One turn moves each row of this set onto another row. After a few examples, where does it send each row asked below?
k520: [-11   1  11   4  -4 -20   9   8 -21   5   0   0   9   4   6]
k910: [-20  -9  -1  -2 -17   1  -3  11 -14 -18   6  -9   8  -1  -7]
k514: [-14  -1   0  12  -1  11   0  -9   7  10  -2  -3   6   0  -2]
k295: [-19   2  12  22 -20  12   6  14 -16   6 -12 -11  17   7   8]
k146: [-12   8   5   9 -25   3   2  -2 -21   5  -3   8  -5 -16  17]
k480: [-11  -2   8   7   2  15  -1  -9   2  10  -2  -3   7  -6   0]
k651: [-14  -3   8   2  -1 -23   3   6 -18  -1  -1  -3   5  -2  10]
k366: [-12  10   7  10 -23   5   3  -5 -20  10  -2  10  -3 -11  19]
k472: [-13  16  10  10 -17   5   8  -2  -4  -7  17  10  -1  -4  12]
k123: [-13   9   0  10 -28   2   1  -3 -19   6  -2   7  -7 -11  19]
k604: [-17  -6  -3  -1 -12   1  -1   7 -18 -18   2  -9  10   2  -9]
k16: [-9 -2  0 16  4 13  1 -6 -3 12 -4 -2  8  3  1]
k994: [-26  -5  -3  10 -34  -3   7   6 -15   3  -1   4  17 -18  16]
k529: [-14  13   6   7 -20   4  10  -2  -4  -5  20  10  -5  -4  10]
k509: [-14  -7   3   3  -2 -18   7  10 -25  -2  -1  -4   9   0   5]
k708: [-23  -7   0  -5 -19   3   1   8 -14 -18  -2 -10   9  -1  -8]
k566: [-21  -4   6  22 -10  18  11  11 -12   7  -8 -10  16  10   8]
k784: [-10  -4   3  13   0  15  -2  -6   3  13   0  -2   2   3   3]
k511: [-20  -2   5   0 -16   3  -6   8 -12 -21   0 -12  16  -3  -5]
k750: [-15  -8   0  -2 -18   8  -4   7 -13 -17  -2 -10  17  -6  -9]
k934: [-18  -6   0   2 -24   9  10   2   4 -11  11   8  14  -2  22]
k827: [-21  -3   1   3 -26   3  11   0   5 -11  11  10  17   1  19]
k323: [-24   2  11  21 -18   8   9   9 -10  10 -12 -10  18  11  11]
k283: [-24  -1  14  23 -14  14  11  13 -11   9 -10 -12  11   4  13]
k94: [-16  -4  10  -2  -6 -20   8   4 -21   7  -3  -2   7  -3   4]
k3: [-22  -6   8  23 -16  15   6  13  -9   9  -8 -10  12  10  14]
k347: [-16  -7   4   3  -7 -22   3  10 -23   3   3  -4   4  -2   6]
k527: [-20  -4   1   5 -26  12   7   0   5  -9   8   9  20  -1  18]
k261: [-23  -7  -8  14 -31  -1   5   5  -9   3   1   4  14 -19  19]
k158: [-6 -4  4  6  2 10  3 -7  4 11  1  2 13 -1 -3]
k533: [-24  -7  -5  11 -33   1   9   2 -10   5  -2   5  16 -18  17]
k103: [-13  13   8   4 -16   2   6  -3  -5  -9  20  11   1  -6   9]

k827 goes to k472
k94 goes to k323
k604 goes to k16
Where do these go?
k651 goes to k283
k347 goes to k3
k750 goes to k158
k934 goes to k529
k994 goes to k527

